In the data rows, the value 50 means zero.
Here are some points, each followed by its number:
[20, 79, 83, 53, 51, 4, 16, 81, 76, 87, 1, 40, 48, 92] 0
[32, 45, 58, 74, 55, 53, 40, 71, 77, 63, 46, 59, 33, 73] 1
[60, 83, 49, 0, 81, 73, 67, 4, 33, 45, 42, 38, 76, 20] 2
[53, 47, 30, 56, 68, 61, 73, 38, 41, 49, 58, 54, 52, 43] 3
[25, 47, 62, 57, 51, 49, 51, 58, 73, 47, 45, 86, 27, 49] 4
[64, 25, 39, 51, 66, 49, 49, 33, 31, 44, 63, 55, 64, 31] 5
[69, 44, 39, 57, 50, 43, 55, 41, 35, 42, 61, 32, 70, 44] 6
[37, 22, 72, 72, 51, 38, 31, 72, 74, 65, 21, 45, 34, 65] 7
[67, 62, 37, 26, 59, 57, 69, 35, 35, 33, 46, 47, 69, 36] 8
[34, 53, 73, 68, 55, 28, 31, 44, 66, 75, 36, 12, 53, 69] 9
[16, 66, 80, 50, 39, 25, 21, 84, 74, 73, 38, 63, 23, 78] 10
[65, 72, 25, 36, 93, 67, 57, 18, 39, 41, 46, 52, 79, 30] 11
[67, 45, 22, 43, 49, 65, 62, 46, 35, 34, 68, 37, 54, 35] 12
[33, 17, 52, 73, 25, 73, 70, 49, 58, 18, 75, 75, 31, 35] 13
[48, 45, 28, 24, 70, 49, 73, 44, 27, 52, 52, 46, 75, 32] 14
[28, 54, 67, 59, 27, 33, 25, 74, 71, 60, 45, 61, 39, 64] 15
[50, 19, 65, 72, 22, 50, 29, 71, 55, 42, 60, 33, 35, 59] 16
[64, 45, 34, 22, 77, 55, 63, 31, 25, 32, 50, 35, 80, 32] 17
[41, 43, 52, 64, 19, 49, 54, 56, 56, 48, 71, 82, 30, 52] 18
[79, 57, 28, 30, 79, 74, 61, 28, 25, 36, 68, 33, 70, 27] 19
[48, 31, 75, 72, 26, 39, 31, 71, 64, 63, 51, 55, 32, 69] 20
[68, 35, 24, 53, 60, 63, 68, 26, 45, 53, 51, 57, 57, 34] 21
[69, 66, 24, 19, 51, 66, 62, 11, 34, 41, 63, 43, 78, 36] 22
[37, 50, 65, 61, 43, 33, 23, 71, 63, 57, 50, 55, 45, 71] 23
[40, 36, 82, 71, 38, 18, 22, 71, 69, 64, 26, 29, 40, 73] 24
[49, 29, 48, 60, 20, 59, 56, 71, 52, 34, 83, 83, 35, 56] 25
[65, 70, 32, 33, 75, 76, 76, 16, 46, 47, 32, 37, 81, 28] 26
[42, 38, 48, 65, 24, 50, 56, 71, 55, 41, 67, 84, 30, 54] 27
[68, 62, 49, 32, 73, 57, 69, 24, 30, 45, 51, 35, 49, 28] 28
[48, 56, 69, 65, 52, 31, 37, 58, 65, 68, 45, 28, 43, 70] 29
[67, 72, 26, 5, 74, 57, 64, 31, 16, 34, 54, 59, 79, 32] 30
[36, 57, 69, 56, 45, 20, 37, 54, 58, 88, 19, 25, 55, 84] 31
[70, 55, 28, 41, 75, 65, 61, 27, 51, 37, 63, 61, 64, 26] 32
[56, 43, 37, 51, 49, 52, 64, 41, 38, 35, 61, 48, 58, 35] 33
[48, 20, 56, 61, 12, 69, 48, 60, 61, 55, 65, 79, 10, 58] 34
[31, 49, 52, 70, 62, 48, 56, 58, 59, 61, 36, 74, 43, 58] 35
[21, 68, 71, 57, 35, 19, 12, 73, 65, 78, 12, 59, 45, 73] 36
[74, 48, 27, 31, 66, 72, 71, 40, 22, 34, 70, 39, 70, 47] 37
[58, 67, 16, 40, 87, 67, 78, 18, 40, 45, 42, 55, 77, 24] 38
[48, 63, 38, 48, 58, 67, 73, 31, 48, 37, 68, 53, 64, 34] 39
[35, 56, 62, 57, 46, 37, 37, 61, 60, 66, 51, 40, 43, 68] 40
[33, 51, 71, 68, 57, 30, 51, 67, 55, 66, 47, 34, 40, 76] 41
[37, 42, 71, 80, 56, 40, 23, 68, 71, 73, 22, 37, 42, 66] 42
[52, 68, 37, 28, 71, 79, 91, 21, 40, 46, 46, 62, 49, 47] 43
[48, 71, 26, 17, 77, 56, 66, 22, 19, 38, 67, 22, 82, 18] 44
[32, 51, 64, 48, 55, 27, 36, 68, 60, 80, 40, 55, 41, 73] 45
Which five points above are nearest to each new point, looking only along the 2 directions in which the numbered points spread most? Their numbers follow each, nearest first.
[22, 44, 69, 55, 43, 50, 51, 53, 79, 64, 30, 54, 34, 68] >> 23 1 40 41 15
[37, 67, 75, 64, 35, 18, 18, 70, 64, 64, 14, 35, 43, 74] >> 36 42 24 31 9
[64, 43, 36, 45, 55, 80, 52, 39, 29, 39, 73, 48, 50, 36] >> 12 21 39 5 33
[29, 39, 60, 50, 31, 51, 40, 73, 61, 55, 50, 82, 31, 63] >> 16 4 20 1 18
[39, 34, 60, 70, 31, 48, 50, 56, 57, 50, 67, 55, 48, 61] >> 4 16 18 35 27
[61, 46, 41, 54, 42, 49, 63, 36, 35, 46, 63, 56, 46, 47] >> 33 3 5 6 21
[36, 61, 76, 58, 44, 24, 15, 68, 89, 73, 13, 48, 37, 75] >> 36 24 42 10 31
[53, 17, 77, 76, 20, 37, 27, 67, 54, 45, 40, 48, 30, 64] >> 20 16 1 15 4
[25, 82, 80, 34, 42, 9, 10, 70, 83, 92, 8, 60, 30, 95] >> 0 36 31 24 10
[17, 81, 74, 57, 40, 9, 14, 74, 72, 90, 17, 34, 55, 93] >> 0 36 31 24 9
[47, 28, 76, 74, 36, 49, 31, 67, 48, 70, 43, 26, 45, 62] >> 23 1 40 41 15
[26, 69, 81, 57, 39, 29, 22, 81, 77, 69, 30, 29, 50, 79] >> 36 24 42 31 10
[60, 26, 47, 61, 41, 70, 51, 49, 42, 32, 75, 41, 43, 40] >> 33 5 3 12 21
[45, 35, 59, 48, 51, 45, 40, 68, 58, 42, 46, 73, 37, 57] >> 4 35 16 1 18
[65, 30, 45, 47, 53, 63, 55, 47, 41, 26, 64, 43, 47, 40] >> 33 5 3 12 21
[76, 33, 48, 57, 45, 55, 58, 47, 38, 32, 75, 32, 55, 36] >> 33 5 3 12 21
[31, 51, 55, 51, 35, 38, 46, 62, 56, 55, 50, 74, 34, 57] >> 4 35 16 1 23
[60, 42, 30, 42, 49, 70, 65, 42, 38, 30, 74, 55, 48, 32] >> 12 21 33 5 39
[64, 58, 39, 44, 63, 56, 61, 47, 42, 38, 50, 51, 64, 46] >> 6 3 5 39 33
[60, 51, 45, 43, 54, 49, 65, 50, 27, 42, 51, 56, 53, 51] >> 6 3 33 5 21
[61, 19, 54, 66, 31, 82, 58, 62, 44, 25, 88, 50, 46, 48] >> 13 25 18 27 34
[56, 53, 38, 63, 45, 55, 62, 40, 49, 34, 68, 47, 50, 43] >> 33 3 5 21 6
[41, 50, 73, 67, 24, 34, 25, 65, 65, 70, 46, 63, 31, 73] >> 15 7 20 1 23
[52, 19, 40, 79, 32, 69, 60, 73, 49, 27, 91, 53, 33, 40] >> 13 25 27 18 34
[40, 47, 63, 68, 45, 49, 37, 70, 77, 53, 30, 71, 32, 58] >> 1 23 15 20 16
[47, 28, 46, 76, 37, 51, 52, 68, 58, 41, 72, 47, 35, 46] >> 18 27 4 16 25
[57, 27, 42, 48, 31, 68, 70, 49, 44, 19, 70, 69, 33, 37] >> 13 25 33 18 12
[28, 63, 79, 67, 37, 27, 15, 79, 79, 75, 35, 25, 47, 71] >> 36 24 42 10 31
[52, 46, 58, 61, 31, 45, 38, 59, 68, 60, 46, 58, 25, 71] >> 1 4 16 23 20
[52, 31, 48, 63, 8, 71, 55, 71, 51, 30, 71, 82, 34, 50] >> 25 13 27 34 18
[78, 43, 34, 54, 48, 72, 67, 40, 38, 20, 79, 42, 53, 28] >> 12 21 39 33 5
[47, 25, 53, 75, 19, 53, 51, 62, 52, 30, 82, 65, 27, 39] >> 25 27 18 34 13
[65, 69, 30, 19, 60, 57, 78, 33, 30, 31, 67, 66, 70, 28] >> 37 32 43 19 22
[49, 27, 55, 54, 19, 51, 36, 72, 66, 39, 46, 73, 27, 65] >> 16 4 18 27 34
[79, 75, 34, 14, 82, 54, 54, 25, 21, 39, 52, 19, 91, 24] >> 2 44 26 11 30
[53, 16, 44, 66, 35, 77, 61, 54, 42, 25, 94, 51, 42, 35] >> 13 25 18 27 33
[48, 45, 71, 67, 31, 35, 52, 71, 63, 55, 45, 57, 32, 60] >> 1 16 20 4 23
[53, 38, 37, 46, 59, 70, 64, 45, 29, 35, 82, 33, 57, 34] >> 12 21 39 5 33
[71, 71, 25, 4, 76, 55, 68, 27, 21, 47, 26, 47, 92, 35] >> 2 26 44 11 30
[42, 19, 64, 85, 27, 47, 27, 71, 59, 49, 66, 55, 49, 64] >> 16 20 4 1 18
[59, 32, 48, 50, 51, 70, 56, 46, 31, 30, 65, 50, 49, 47] >> 33 5 3 12 21
[38, 33, 59, 48, 24, 34, 27, 75, 57, 54, 43, 55, 41, 64] >> 1 23 15 20 16
